In the data rows, 128 means zero.
Some points, each followed by its number:
[ 93 121 100 145 185 155  98  99  93 143 213 151  82 128 133 156 153 134
 100 140 104  89] 0
[104 106  93 153 131 150 103 173 129 186 112 110 102 148 146 116 118 196
 163 155  89 100] 1
[194 111 158 125  88 113 185 102 141  94 120 113 194  81 100  89  96 107
 125  79 186 205] 2
[102  97  97  88 153 117 120 193 159 134 135 114 112  90 147 128 110 109
 197 100  98 115] 3
[ 97 121 100 115 150 117 100 127 123 169 130 133  92 121 137 159 176 127
 130 194  92 107] 4
[128 100 104 110 104 117 162 159 188 126 104 106 127 100 131  97 114 113
 201 110 116 100] 5
[108 162 193 132  82 118 121 170 242 111 116 104  94  76 141 106 113  90
 150 105 169  84] 6
[170 108 140 102 102 142 184 118 157 121 116 107 165  98 116  97 106 121
 144 102 147 123] 7
[100 138 122 205 100 156 116 138 166 120 126 107 101 131 131 106 197 100
 131 116 152 109] 8
[172 111 108  84 157 113 174  87  95 102 159 169 137  91  91 148 137 145
 100 110 140 150] 9
[ 87 119 103 143 124 255 107 169  96 147 226 130  98 104 175  91 103 127
 119 100 101 169] 10
[116 100 130  88 140 133 149 115 119 117 115 111 182 132 109 149 121 119
 145 111 110 145] 11
[148 114  98 157 169  99 108 109 100 132 107 121 122 139 118 170 163 141
 111 172 119  88] 12
[101 106 203  91  87 116 111 179 119 120 112 109 140 179 190 119 101 121
 123 106  97 182] 13
[154 209 167 132 110 110 152 122 153  91 139 153 105  82 106 101 112 126
  98 128 194  83] 14
[104 111  93 137 157 122 102 107 114 196 116 113  84  89 131 161 202 140
 128 201  89  83] 15
[212 115 210 100  84 113 159  99 136  97 108 107 185 154 106 114  91 160
 102 107 128 163] 16
[103 112 177 104  86 116 115 151 170 149  94  89  97 158 193 135 129  96
 161 129  97  86] 17
[115 105  95 140 167 114 102 174 101 147 123 129 140 122 121 148 103 212
 132 114  98 144] 18
[105 123  99 140 141 116 102 111 114 182 105 117  91 145 144 151 194 143
 125 241  89  86] 19
[135 107 115 106 108 119 122 147 168 160 110 104 103  88 149 131 142 108
 179 116 112  95] 20
[121 153 121 173  93 102 111 137 189 143 101 101  83  82 144 138 164  87
 143 181 133  70] 21
[ 96 124 151 154 127 108 109 138 141 133 106 120 108 220 143 120 133 119
 121 155 104 128] 22
[184 110 119 117 148 119 126 112 142 109 125 114 140 109 106 128  97 211
 134 112 129 147] 23
[107 111  90 150 179 152 111  95  91 146 126 179 139 163  89 123 199 224
  96 130 100 175] 24
[ 94  98 103  95 173 123 108 150 109 159 160 134 102  98 141 137 153 118
 164 119  96 123] 25
[114 158  95 251 150 114 101 121 108 140 112 134  92 171 115 117 151 137
 101 200 118  94] 26
[162 107 105  97 151  96 114 103 100 119 106 108 164 173 104 198 115 125
 104 137 121  98] 27
[138 126 156 192  91  86 127 129 192  92  85 105 146 198 101 113 123 102
 127 126 174  85] 28
[ 97  96 101  90 158 121 103 121 103 187 116 107  99 141 161 166 140 134
 154 135  87 116] 29
[100 112  95 151 157 121  98 117 105 202 115 115  88 119 138 145 208 139
 116 217  90  87] 30
[115 189  97 255 150 190 108  94 111 116 114 112 104 201  96  99 142 161
  97 128 166 143] 31
[162 115 197  90  90  94 117 108 125 102 103  96 147 166 147 176 103 102
 107 116 130 140] 32
[155 116 112 152 188  97 119  92 122 103 103 110 120 157 101 180 112 109
 109 123 167 100] 33
[180 105 194  81  91 119 203  95 137  91 114 104 193 135 102 122  88 129
 125  90 117 180] 34
[136 108  94 167 165 108 105 110 133 158 111 112  96 123 122 158 143 181
 133 165 108  86] 35
[179 112 144 130 113 104 128  95 151  99 110 124 174 145  95 150 110 133
 116 107 151 144] 36
[123 138 121 170 169 107 115  98 107 139 108 126 115 147 106 149 142 113
  99 184 123 104] 37
[101  97  97  87 178 164 116 136 104 175 210 130  99  72 140 171 126 110
 155 103 102 145] 38
[119  99 112 105 125 128 120 127 159 134 126 126 134 124 118 124 129 149
 178 113  99 140] 39
[ 95 109  87 129 183 104 102 178 107 145 130 193  91  81 106 141 225 113
 145 147  96  85] 40
[119 108 106 140 128 115 106 106 136 178 110 114 104 137 132 153 181 157
 137 160  96  94] 41
[188 134 186  94  90 120 205  97 118  90 115 114 205 136  97  99  91 123
  96  99 173 163] 42
[162 205  93 196 162 111 126 102  94  97 123 223 134 110  88 103 107 124
  88 132 187 106] 43
[178 106 109 179 151 115 192  97 194  97  98 112 164 167  89  93  90 118
 126 105 156 127] 44
[160 183 160 124 132 111 112 103 110 118 145 150 108 136 105 149 132 127
  93 142 149 138] 45
[103 116  96 117 150 114  98 123 101 193 117 116  87  91 147 158 201 141
 110 252  88  85] 46
[140 101  83 155 202 129 120 118 143 162 116 115  97  82 102 124 125 160
 175 135  97  89] 47
[154 111  92 123 189 105 123  90 102 132 119 140  99  73  93 178 187  93
 104 124 189  82] 48
[125 119 127 140 124 135 122 139 148 162 112 110 120 118 105 129 155 125
 150 120 129 115] 49
[124 134 157 109 111 143 122 158 170 112 117 117 115 128 142 110 107 129
 147 135 130  93] 50
[119 179 114 193 132 106 148 115 120  92 119 193 144 140  92  87 122 107
  95 118 190 134] 51
[135 144 156 148 107 102 114 110 163 111 103 102 109 142 107 164 160 113
 120 121 168  97] 52
[181 126 138  98 125 113 196 101 155 103 115 118 158  80  99 120  93 101
 117  95 170 133] 53
[149 109 109 123 147 111 181 100 107 100 114 176 181  93  89 115 129 128
 113  99 146 170] 54
[128 169 150 136 100 116 125 123 100 100 120 127 180 163 105 105 100 137
  93 116 151 167] 55
[102 145  89 173 162 138 121 111  90 110 190 255 147 118  89  72 157 166
  91 129 137 152] 56
[ 81 111  88 150 160 252 112 149 101 167 192 182  93  96 105  89 177 132
 123 117  95 157] 57
[220 107 113 127 106 116 188  99 208  95 106 107 175  98  93  90  95 121
 172  95 145 119] 58
[108 112 146 105  85 132 119 190 189 139 108  96 108 100 166  96 142 101
 187 116 103 101] 59
[191 115  96 150 159 117 144  97  91  99 118 186 202 157  89 101  99 183
  95 122 151 159] 60
[ 82 108 101 124 103 191 105 205 137 171 138 113  91 106 181  86 162 117
 172 120  92 119] 61
[123 111 114 177  99 198 140 158 158 147 109 107 135 165 150  74  94 145
 146 121 117 125] 62
[ 86 116 103 165 109 180 104 195 125 148 110 107  95 149 216  92 117 104
 156 128  94 115] 63
[184 158 111 129 158  98 125  95 111 100 160 181 127 103  94 151 104 149
  93 130 166 107] 64
[176 143 196 101  88 100 146 106 128  97 105 102 155 147 131 148 101 107
 102 116 158 122] 65
[ 96 103  97  91 181 199 110 135  95 169 232 147 100  88 138 163 118 137
 135 102  95 180] 66
[112 212 155 138 110 122 105 142 114 121 178 115  98 110 148 144 118 106
 118 110 154 126] 67
[106 119  95 217 145  98 107 105 148 145 105 112  87 121 101 161 241  97
 111 156 124  81] 68
[124  98 106 107 182 101 123 100 104 118 116 155 140 103  94 164 161 124
 142 109 106 149] 69
[162 110 100 178 184 103 117  91 144 131  93 104  95 165  99 196 154 104
 110 132 119  82] 70
[108 100  97 148 164 105 106 104 129 167  94 104 101 169 120 176 171 112
 154 156  95  89] 71
[125 188 110 208 178 104  97 104 105 123 127 117  96 141 101 176 156 113
  98 123 154 107] 72
[ 87 104 103 104 136 157 106 167 103 151 133 132 118 137 170 119 135 132
 148 117  94 158] 73
[102 114 136 155 102 107 124 170 197 113 112 106 130 132 129 103 124  99
 170 121 123 103] 74
[101 107 181  85  85 114 117 188 162 130 103  94 121 145 185 120 121 101
 181 120  96 113] 75
[137 115 171  89  88 157 162 128 107 117 170 126 171 114 136  95  91 143
 116  98 137 196] 76
[164 125 168 141 150  94 106 127 147 115 105 102 101 200 130 159  96 123
 102 119 140 108] 77
[101  95  99  97 119 144 111 144 147 195 111  99  97  90 169 142 138 114
 199 125  90  98] 78
[122 159 205 132  95  89 117 141 192 103  90  97 107 192 128 132 110  96
 104 129 148  89] 79
[145  93 104  74 161 113 129  94 100 103 142 120 165  82  99 164 102 163
 158  93  95 216] 80
[110 157 152 106 125 141 110 102 125 152 153 110  97 109 127 172 162 104
 107 114 131 135] 81
[214 191 132 148 122  98 137  95 102  91 106 131 166 133  92 134 105 122
  89 122 192 109] 82
[150 198 101 233 134 200 120  98  99 125 115 115 117 192 103  84  91 202
  90 130 180 132] 83
[132 110 103 165 121 104 129 193 198 102  83 101 112 143 130 124  96  88
 197 112 143  86] 84
[104 136  98 133 196 129 107 101  91 142 149 157 106 159 115 154 125 180
  92 162 100 131] 85
[162 199 100 116 176 108 129  93  90  96 154 204 134 101  89 127 103 158
  85 128 170 131] 86
[ 89 111 105  89 125 155  97 157  98 190 164 113  92 112 195 148 160 125
 118 142  89 121] 87
[210 112 113  84 137 115 207  81 102  93 143 149 142  73  87 141 101 132
 100 100 163 148] 88
[ 95 156 155 132  97 165 106 126 112 149 116 105  99 182 176 127 137 107
 120 125 113 134] 89
[183 110 170  92  86 125 199 103 147  94 115 118 195 131 102  90  89 131
 137  98 138 155] 90
[175 116 108 137 172  79 122  95 123 101 111 113  99  82 101 187 133  98
 102 120 188  77] 91
[146 193 162 172  95  96 136 111 157 102  95 107 102 127 106 121 154  89
 110 130 199  77] 92
[121 135 165 136  99 100 112 164 167 122  97  96 108 165 159 133 129 101
 132 148 116  82] 93
[179 182 118 133 119 154 169 101 100  96 155 173 176 113  91  80  91 155
  90 105 183 163] 94
[157 145 146 140 155  83 110 177 120 101 109 112 102 131 154 184  93 101
 102 121 175  85] 95
[133  93 148  86  90 137 157 107 182 100 109  99 160 121 116 103  95 120
 215  91  96 152] 96
[139 163 162  93  89 122 228 101 100  87 122 158 210 112  95  73  98 113
  93 104 186 163] 97
[206 159 141 111 113 109 186 134 129  93 144 182 135  71 104 105  77 109
  99  81 188 152] 98
[113 141  94 108 157 153 130 101  89  98 231 255 146  79  87  96 122 129
  94 106 150 183] 99
[156 138 139  95 124 117 191 126 132  94 171 144 159  80 117 110  93 107
 103  94 157 161] 100
[149 135 101 119 174 106 117  97  90 119 139 172 134 152 105 151 125 182
 100 143 127 137] 101
[155 184 125 142 148 131 125 130 114 100 168 184 117  85 115 117 102 145
 100 126 162 101] 102
[115 193 172 133 110  94 111 104  98  96 113 116 154 204 104 170 128 115
  88 123 146 152] 103
[108 120 110 127 178  98 109 120 100 124 116 163 131 157 117 157 144 131
 105 163 107 119] 104
[ 90 110 103 126  91 187 103 201 106 174 114 109  97 127 212 100 153 114
 165 130  92 114] 105
[ 88 120 140 131  89 222 111 171 133 157 134 105 103 131 190  93 131 116
 144 112  98 143] 106
[115 137 110 143 178  95 124 105 101 101 113 160 148 178  97 136 116 123
 101 137 133 154] 107
[106 121  92 194 186 158 100 100  96 190 119 129  99 180 102 124 152 255
  96 203  96 117] 108
[116 147 136 103 133 136 122 102 103 104 188 207 130 110 111 121 132 118
  96 123 144 150] 109
[ 89 207 104 245 132 117  96 128 116 132 118 129 102 184 105  92 176 107
  96 129 147 141] 110
[154 219 140 156 130 113 119 112 103  97 175 139 129 106 109 146 103 108
  94 105 180 139] 111
[201 173 156  95  98 114 164  93  91  89 121 147 185 120  96 119 100 120
  88 111 186 168] 112
[ 98 128 128 158 120 112  98 151 111 145 110 113 103 202 165 133 164 133
 106 200  95 103] 113
[100 134 129  86 143 220 104 106  87 152 255 118 102  92 171 171  97 144
  98 107 100 185] 114
[121 126 120 112 114 137 156 110 115 152 128 125 124 125 140 129 155 121
 123 181 121 108] 115
Which two points above are nearest to each new point? Their numbers follow each, smallest number first.
[158 106 129  88 132 102 128 141 126  99 119 123 172 117 118 150  95 118
 137  94 124 169] 11 36
[162 106 102 180 131 117 128  94 150 106 102 132 154 176  94 129 103 150
 135 115 139 153] 36 44
[104 121 180  85  82 144 167 202 107  96 158 119 198  87 149  70  90 106
 114  94 159 175] 76 100
[136 117 179 112  82 160 129 185 146 107 158 113 153  85 158  84  87 122
 122  88 127 175] 76 100
[162 159  98 117 153 102 140 104  90  93 170 241 170  82  88 113 106 126
  90 113 174 154] 86 99
[114 161 168 133 114 102 116 110 133 106 111 105 148 188 116 137 106 116
 127 136 136 121] 55 103
[105  96  92 104 156 148 111 112 141 203 115 105  92  79 130 150 183 122
 186 127  89  90] 29 78
[ 97  97  97  96 125 157 109 154 136 195 115 104  97  95 163 132 154 119
 191 127  89 105] 20 78
[102 101  98 112 156 112 119 185 166 131 115 113 109 111 139 127 117 109
 183 125  97 113] 3 20
[115 106 118  89 132 156 143 145 113 122 190 140 145  80 118 119 110 161
 137  86 123 177] 76 100
[106 141  95 119 172 135 114 100  98 141 184 174 108 111 116 133 127 194
 123 160 108 121] 85 101
[ 96 110 125 121 121 113 101 170 110 144 135 136 120 134 142 143 165 114
 134 118 106 159] 25 73
[176  97 117 124 109 117 177  97 197  98 102 105 173 119  93 103  99 115
 183  91 146 150] 7 58
[152 151 113 157 157 117 124 106 100 105 130 168 151 150  91 110 111 198
  91 145 138 135] 60 101
[184 175 204  89  89 113 124 104 121  98 128 107 147 127 120 148  91 118
 105 111 162 143] 32 65
[106 105 114 115 102 115 106 109 158 201 107  96  92 120 151 155 187 115
 156 151  94  84] 41 78
[ 93 107 126 113 130 201 104 107  97 146 120 103 126 206 181 157 103 190
 103 126  96 132] 73 89
[105 114 187  85  88 144 138 156 117 110 121 106 138 145 188 135  98 110
 121 105 104 167] 13 75
[100 160 169 142  86 115 110 186 163 126 110 104  98 117 169 122 165  86
 138 125 144  93] 59 93
[101 181 100 212 152 103 112 122 103  95 121 221 135 165  93  92 132 105
  94 123 171 158] 43 51
[174 210 249  84  80 116 122 106 113  99 122 104 115 109 156 143  94 103
  94 110 161 148] 32 65
[144 140 107 136 175 122 140 100 100 136 181 148 114 105 105 150 105 151
  99 124 134  98] 64 102
[156 155 105 143 168  99 120 113  99 110 160 185 124 107 103 150 101 150
  99 126 151 131] 64 86
[115  96 133  90  93 102 135 163 183  95 102 108 181 125 108 112 103 106
 210  90 100 143] 5 96
[128  95 113  81 116 113 117 106 100 150 118 103 164 101 146 179 103 125
 167 116  98 117] 11 39
[128 117  91 201 234  97 112 106 126 102 107 142 137 155  97 143 104 104
 106 127 170  87] 33 107
[120 106 132 106  97  92 120 157 198 124  95 101  94  86 133 159 164  88
 183 124 131  74] 20 59
[107 170  94 137 187 124 111 101  85 127 221 234 105 109  93 130 136 214
  87 131 115 158] 56 99
[106 145  98 141 198 103 117  99 101 118 124 171 107 121  92 135 159 129
 123 155 121 128] 37 104
[113 118 147 151 111  96 110 119 196 118  98  99  92 105 109 177 195  87
 138 113 165  84] 21 52
[ 94 111 200  85  86 139 116 180 124 117 116 101 128 147 226  99  98 110
 138 109  94 172] 13 75
[ 99 112 101 132 133 249 123 139 109 133 209 153 165 125 101  74  98 175
 102  90 127 224] 10 57
[110 153  94 139 135 166 205  97  97  97 196 238 113  75  87  71 104 124
  93 115 182 128] 99 109
[125 102 145  90 113 163 185 122 153 127 143 112 151  93 130  86 102 120
 172 103 118 143] 7 96
[ 96 102 101 141 127 144 106 161 157 192 115 106  90 133 177 111 108 157
 175 138  89  90] 1 78
[ 83 123 102 112 117 158  97 183  97 173 174 127  93 129 197 111 153 118
 109 160  90 134] 73 87
[ 98 103 145  82  90 121 109 180 125 155 112  99 121 136 191 139 126 110
 174 125  91 124] 17 75
[111 160 114 201 143 164 108 122 134 123 122 128 111 170  98 115 130 140
 109 115 151 165] 31 110
[188 141 116 152 142 137 130  90 128 102 173 163 125 101  87 132 111 159
 106 111 165 120] 64 102
[114 124 156 122  96 105 124 164 145 137 105 103 118 122 172 142 131 103
 132 152 125  89] 17 93
[105 214 144 116  92 121 126 108  89  97 189 196 163 134  99  94 117 124
  82 122 179 167] 55 109
[108 106 110  88 167 108 102 102  97 162 120 110 112 134 132 197 139 145
 109 144  94 125] 29 104
[172  98 104 177 103 124 129  92 180 110  98 103 154 166  93 134 107 159
 157 108 121 146] 36 44
[113 122 172 153 107 110 117 112 145 114 108 113 140 194 122 131 111 125
 123 139 104 145] 22 77
[123 107 129  90 127 133 143 103 149 107 148 143 142 123 108 111 118 154
 173 116  97 147] 11 39
[ 96 112 130 108 175 130 108 159 119 149 176 125 113 118 148 135 113 108
 146 120 104  95] 3 25
[ 96 136  97 137 161 121 107 137 119 140 175 192  97 125 126 103 171 150
 126 186  97 107] 4 104
[ 98 155 112 136 174 138 101 101  93 128 201 160 100 133 122 155 138 129
  95 134 123 116] 0 85
[159 104 171  89  85 129 225 108 162  91 108 107 196 113 104  74  90 110
 169  88 154 151] 7 90
[138 169 255  87  77 125 127 115 132 100 117 104 159 145 152  97  94 115
  99 118 134 154] 32 65
[130 124  98 204 162 121 154 103 101 103 112 178 161 170  93  74  91 119
  94 115 182 176] 51 107
[102 117 214  85  79 107 130 185 174  92 112 106 169 104 148 104 105  84
 156  92 148 142] 50 75
[101 108 145 192  81 116 126 147 233 119 111 106 145 132 103  71 161 102
 181 116 141 111] 8 74
[115 167 163 140 105 108 111 173 120 116 106 104 112 150 168 144 111 105
 115 117 147 118] 93 95
[183 169 130 160 129  98 134  94 109  97 114 147 127 118  94 146 120 103
  94 121 202  96] 64 82
[ 90 116 154 134  84 226 114 174 137 160 114  99 104 161 207  73 107 121
 143 126  94 139] 63 106
[116 106 146  86  94 179 216 123 143 118 140 111 154  98 124  95 112 114
 157 100 143 129] 7 76
[148 112 101 124 110 174 210 114 130 127 124 139 151 109 111  84 126 136
 127 134 144 132] 7 54
[114 151 177 183  88 115 123 136 171 101  91  98 152 221 132  83  99 103
 131 120 141 123] 28 79
[124 152  99 167 146 118 136 102  98  99 140 217 173 129  91  84 112 122
  90 116 172 164] 43 51
[ 88 106 114 104 132 120 101 183  89 134 122 162 141 164 182 139 116 126
 105 115  95 181] 13 73
[144 116 131 129 142 131 118 112 122 114 128 112 100  98 120 165 142 103
 104 113 158 125] 52 81
[158 119 176  89  90 125 188 106  99  97 195 138 206 110 102  79  85 155
  95  98 160 203] 42 76
[144 135 141 108 105 139 168 130 124 105 184 154 146 103 132  91  91 121
 112 120 157 157] 76 100
[106 121  99  96 147 113 102 122  97 158 133 134 108 113 132 178 181 126
 120 190  93 115] 4 15
[ 99 115 177  90  94 116 103 192 101 127 124 111 133 151 203 134 101 119
 107 105  95 186] 13 73
[132 110 136  90 163 118 120 100  92 131 141 119 148 159 133 162  95 199
  98 123 109 167] 85 101
[116 187 125 154 127 127 108 132 123 140 108 107  95 158 132 142 154 107
 126 167 131  95] 37 113
[147 103 100 112 163  94 119 105 128 121 107 109 135 109 112 169 146 118
 145 123 121 104] 12 69
[150 168 153 139 110  84 112 100 106 102 100 107  94 125 126 202 173  93
  96 176 145  81] 37 52
[135 110 192  82  87 120 124 154 146 101 118 105 160 119 157 145  87 108
 147  80 100 199] 13 32
[168 130 158 103  89 159 157 140 107 101 165 115 194 109 111  73  81 126
 102  97 160 191] 76 100
[103 100  98 136 126 141 111 136 149 179 106 101  97 114 150 136 156 113
 190 146  92  90] 20 78
[105 139 130 140 117 197 114 150 144 151 124 107  94 112 160 124 138 101
 143 114 124 112] 49 106
[182 118  89 195 187 114 129  93 101 102 116 185 152 142  82  98 111 209
  96 131 138 123] 60 101
[114 193 189 159  98 103 112 100 108  98 110 110 146 237 103 130 112 129
  90 152 155 129] 55 103
[115 106 173  80  87 179 157 159 102  98 123 117 167  85 164 108  83 106
 144  74 114 225] 13 76
[141 141 112 119 137 134 125 109 125 165 117 131 113  81 120 134 154 118
 153 123 129  99] 20 49
[179 138 189  87  87 132 241  92 102  88 121 117 195 118  95  90  92 136
  93 105 176 149] 42 97
[205 106 183  91  82 123 187 101 168  95 104 101 183 134 105  99  90 137
 156 101 124 138] 34 90
[208 160 149 166 110 107 137 101 134  97 104 113 160 163  99 120  92 130
  96 120 177 121] 36 82
[156 123  97 185 142 141 119  96 160 142 118 107 101  96 107 125 171 129
 124 121 151 111] 8 49
[ 93 166 103 199 101 114  99 191 120 160 108 111  98 198 177  76 166 114
 104 255  97  85] 26 113
[ 83 105 100  85 165 207 103 122  86 167 215 150 102 139 163 134 135 171
 104 127  88 175] 66 114
[123 105 144  89 128 104 109 119 118 143 110  98 124 164 163 174 104 124
 135 135  95 105] 27 29
[235 134 106 141 143 114 165  83 126  94 107 114 148 147  85 130 101 181
  96 123 168  90] 36 82
[138  96 120  77 138 142 125 106 102 114 133 115 171  97 110 158 103 150
 152  93  94 218] 11 80
[136 103  86 135 196 134 113 120 116 168 123 119  98  93 118 140 135 166
 151 134  93 100] 35 47
[185 110 128  87 167 107 128  90  89 103 123 114 188 135 103 183  95 147
  94 121 134 145] 27 36
[101 108 125 138  92 132 105 168 154 165  99  95  98 156 182 131 146 109
 177 127  95  98] 17 59
[103  99  98 108 142 119 107 119 144 198 112 103  94  97 148 153 163 121
 182 132  89  89] 29 78
[138  98  99 132 156  95 116 129 168 143  89 102  99 147 129 159 120 113
 178 149  95  78] 20 71
[ 89 105  94 172 168 124  97 135  99 180 118 117  98 180 165 111 142 126
 141 186  92 117] 4 113
[143  98 167  85  89 126 148 108 177  99 107  97 158 122 126 116  96 114
 199  93 107 142] 7 96
[105 192 122 185 124  99 114 105 172 101 120 157  88  75  97 148 178  80
 102 114 187  86] 52 92
[103 116  91 223 179 255 102 103 100 161 146 125  96 106 105 140 124 136
 125 112 126 129] 0 57
[112 115 147  92 154 111 114 129 118 119 189 178 137  78  99 151 126 102
 102  99 129 196] 9 109
[ 92 141  86 182 182 187 110 107  90 174 197 218  98 131  99  76 162 189
  94 183  99 138] 56 57
[103  97 106  89 137 120 109 162 122 172 111 102 100  82 180 176 126  92
 191 112 106  98] 20 78
[ 88 119 136 133  89 247 107 167 117 159 120 103  94 149 202 107 129 111
 142 112  98 149] 105 106
[133 113 149 132 112 118 136 123 105 102 119 131 219 168 102  86  90 123
  99 100 138 209] 55 76
[140  99  97 103 163 101 113 134 105 131 118 120 143  92 108 186 130 132
 148 115 108 138] 11 69
[114 129 158 123  89 158 138 155 101 102 154 121 149 156 166 106  96 125
 105 105 142 168] 55 76
[ 97 106 111  92 151 189 119 150 121 123 205 189 152 114 112 104 103 152
 132  99  96 206] 66 109
[160 178 104 184 117 125 193  97 141  96 115 146 151  80  88  69 111  96
 100 108 224 118] 14 51
[137 117 103 127 112 139 117 151 164 150 107 119 107  89 153 129 132 111
 166 120 123  88] 20 49
[ 95 114 115 147 110 138 150 194 164 130 119 139 141 102 132  80 117 103
 145 121 143 117] 5 74
[105 111 150 109  95 207 120 180 146 136 155 107 118 127 174 103  96 121
 144 103 104 157] 73 106
[171 154 158 139  92 115 207  95 129  90 112 120 198 158  90  82  95 118
  96 113 187 141] 42 97
[108 157 149 168 122 115 117 127 142 106 121 144 142 200 121  93 119 121
 117 138 127 133] 22 55
[129 136 130 118 125 135 110 139 124 162 123 113 118 109 107 139 153 133
 145 123 121 127] 39 49
[167 219 205 133  82 104 163 137 185  88 106 108 106  83 116 107  99  91
 103 109 214  78] 14 92
[133  93 145  83  92 130 156 108 171  99 110 100 163 110 121 104  93 117
 217  88  96 167] 39 96
[ 99 105 124  94  88 121 115 210 177 154 104  98 104 119 184  88 131 108
 208 128  92  89] 59 75
[103  96 101  88 143 114 111 135 141 184 109 103  95  85 167 158 143 115
 186 139  89  87] 20 78
[153 115 117 120 116 140 168 107 120 124 180 155 144  96 111 107 115 128
 114 128 146 156] 9 100
[112 104 137 103 122 108 109 122 132 155 103  99 109 152 159 157 128 120
 149 157  93  97] 29 41
[153 144  93 154 197 108 120  96 101 114 131 184 112 108  86 140 141 191
 107 147 129 110] 64 101
[100 137 177 140  89 110 104 166  96 103 117 108 140 196 197 122 105 121
  99 120 134 156] 13 89
[ 89 113 133 115  99 234 112 163 108 154 159 129 114 130 182 107 117 117
 130 106  95 188] 10 106
[ 99  99  97 109 141 133 106 136 136 197 115 106  93  95 154 144 168 120
 180 131  89  93] 29 78
[104 203 196 145  84 176 107 139 116 103 118 100 105 163 191  89 102 117
 106 114 150 135] 67 89
[107 110  93 167 177 115  95 114  99 187 119 116  95 138 133 156 147 217
 111 190  94  91] 35 108
[156 115 103 122 158 111 123 100  87 104 145 178 197 169  97 118  97 218
  91 120 107 208] 60 101
[123 121 121 167 132 102 120  99 113 100 115 137 130 148  94 146 216 119
 102 125 164 114] 12 52
[108 115 108 147 139 126 112 111 127 141 110 111 121 206 114 124 111 160
 134 173  96 158] 22 113
[102 126  98 149 157  97  94 166  96 138 128 140  98 120 150 165 181 107
 106 155 105  93] 4 104
[100 205 174  90  90 111 104 230 116 100 177 117 102  83 191 139 104  89
 104  99 131 160] 13 67
[ 89 112  91 100 199 157  97 105  90 171 212 169  98 117 108 145 204 118
 103 127  96 139] 0 25
[140 129 109 160 157 114 115 102  99 127 112 125 142 224 103 122 105 165
  94 177 115 164] 101 107
[160  98  80 152 216 140 122  96 124 160 120 117 102  83  94 131 111 190
 165 124  96  97] 35 47
[197 116 108 115 134 141 212  88 108  96 141 156 146  82  88 116  96 130
 100 101 174 145] 53 88
[103 146 116 136 118 137 131 100  88  99 159 193 189 195  99  72  97 168
  86 121 147 207] 55 60
[131 104 114 117 135 127 111 138 133 162 116 111 119  92 106 154 157 124
 157 116 118 123] 20 49
[154 105 137  97 124 114 114  88 109 143 118 106 114  79  99 212 193 108
 102 102 174 173] 48 81
[219 112 183  88  90 103 129  97 175  99 110  94 115  84 109 169  96 119
 143 103 145  94] 53 65
[102 132 134 114 132 121 122 102 109 101 124 148 149 174 103 138 152 113
 108 110 129 192] 55 107
[148 185  97 134 155 114 130  94  90  98 151 220 139 113  85 102 143 178
  84 161 164 112] 64 86
[121 110 134  83 100 174 162 165 121  96 198 136 165  79 127 107  78 115
 134  65 139 205] 76 100
[198 155 152 103 103 103 187  99 100  87 113 153 197 119  95 113  93 115
  93 105 187 160] 42 112
[113 124 190 100 117 111 113 135 106 121 121 108 154 178 154 139  96 148
  97 118 108 170] 13 32
[107 131 210  96  88 116 114 153 112 119 120 106 165 177 161 116  97 121
  99 113 106 185] 13 32
[126 119  98 185 124 192 118 154 144 148 115 130 113 145 145  90 106 178
 143 133 111 111] 1 62
[122 117  97  90 143 188 203  98  92  99 216 230 187  98  86  72 100 182
  94 109 140 183] 94 99
[106 101  91 177 142  95 115 144 166 134  92 112  99 122 101 147 223  92
 190 129 122  83] 68 71
[ 92 129 136 151  93 145  99 168 121 159 113 105  96 185 190 117 161 114
 116 184  93 102] 89 113
[ 98 117  94 179 175 151 110 128  97 142 143 161 111 184 122 100 136 156
 109 183 104 134] 85 104
[ 89 106  92 123 195 147  99 145  93 168 155 152 100 140 145 135 146 138
 130 137  94 117] 25 73
[106 108 103 124 129 111 102 116 124 183  98 102  93 147 163 161 187 117
 139 217  88  86] 4 19
[108 115 109  94 132 165 164 125 116 121 195 202 136  96 120  91 121 147
 122 129 121 143] 99 109
[108 108  92 234 171 109 110  96 188 154 114 114  98 110  87 121 215 114
 134 125 130 109] 8 68
[103 101 106  90 111 121 105 135 139 193 112 100  96  93 170 151 168 117
 179 132  90  91] 20 78
[ 97  98  99 101 130 115 107 192 128 174 102 106 100 132 183 143 151 102
 186 131  91  93] 20 78
[101 111 130 147  83 141 122 201 205 154 108 101  91  81 170  82 162 103
 202 124 110  79] 20 59
[ 95 148 102 178 107 129  98 180 118 174 111 109  96 177 179  92 165 123
 114 250  94  87] 19 113
[167 244 101 199 126  94 120 107 103  96 111 172  91  99 100 133 133 115
  90 213 178  68] 14 43
[ 82 115 101 120  99 255 106 199  97 161 191 124  98 116 198  78 117 123
 132 116  96 155] 10 106
[103 102 103  97  92 165 113 166 149 181 107  99  96  95 184 128 137 120
 197 130  92  86] 20 78
[151 149 169 121 101  95 118 110 139 101 104 102 101 110 136 172 146  95
 127 148 144  89] 52 93
[130 102 144  89 109 112 140 128 117 102 108 114 207 149 127 115 100 115
 141  96 131 183] 11 90
[154 232  99 183 140 103 120 104  98  98 139 190 101 103  96 119 139 144
  88 202 169  83] 43 102
[131 117 163 124  93 111 116 153 176 130 102  98 123 156 147 111 136 103
 156 133 122  90] 50 93
[209 143 161  93 127  97 151  99  97  92 120 150 178 129  96 144  89 153
  90 111 168 154] 36 112
[ 89 111 156 103  96 208 107 141 113 157 147 106 101 129 172 133 150 115
 123 109  95 184] 73 106
[ 98 116 125 155 104 114 175 204 195  96 117 153 166  94 100  71  97  87
 142  88 172 130] 5 74
[148 100  83 108 196 117 112 101 100 153 132 121 130  82  94 163 188 161
 140 124  98 111] 47 69
[116 105 123 101 148 116 105 123 110 155 119 106 117 148 156 172 135 120
 131 127  95 117] 29 41
[126 159 181 120  93  92 110 198 134 102 104 100 127 173 176 134 101 101
 104 128 147  91] 79 93
[123  99 170  87  92 101 122 105 133 111 101  99 152 138 145 187 105  81
 166 104 130 137] 11 32
[120 196 118 232  97  89 123 115 187 100  87 108  97 151 101 109 142  83
 105 171 206  75] 28 92
[ 99 123 119  84 152 210 107 122  91 156 255 125 101  84 166 172  98 135
 116 102  98 182] 66 114
[148 129 137  88 120 117 124 126 112 101 146 156 172 120 119 127 100 159
 126 112 124 190] 55 76
[108 149 130 116 101 133 146 202 138  99 192 167 162  80 107  74  82 110
 104  83 171 170] 76 100
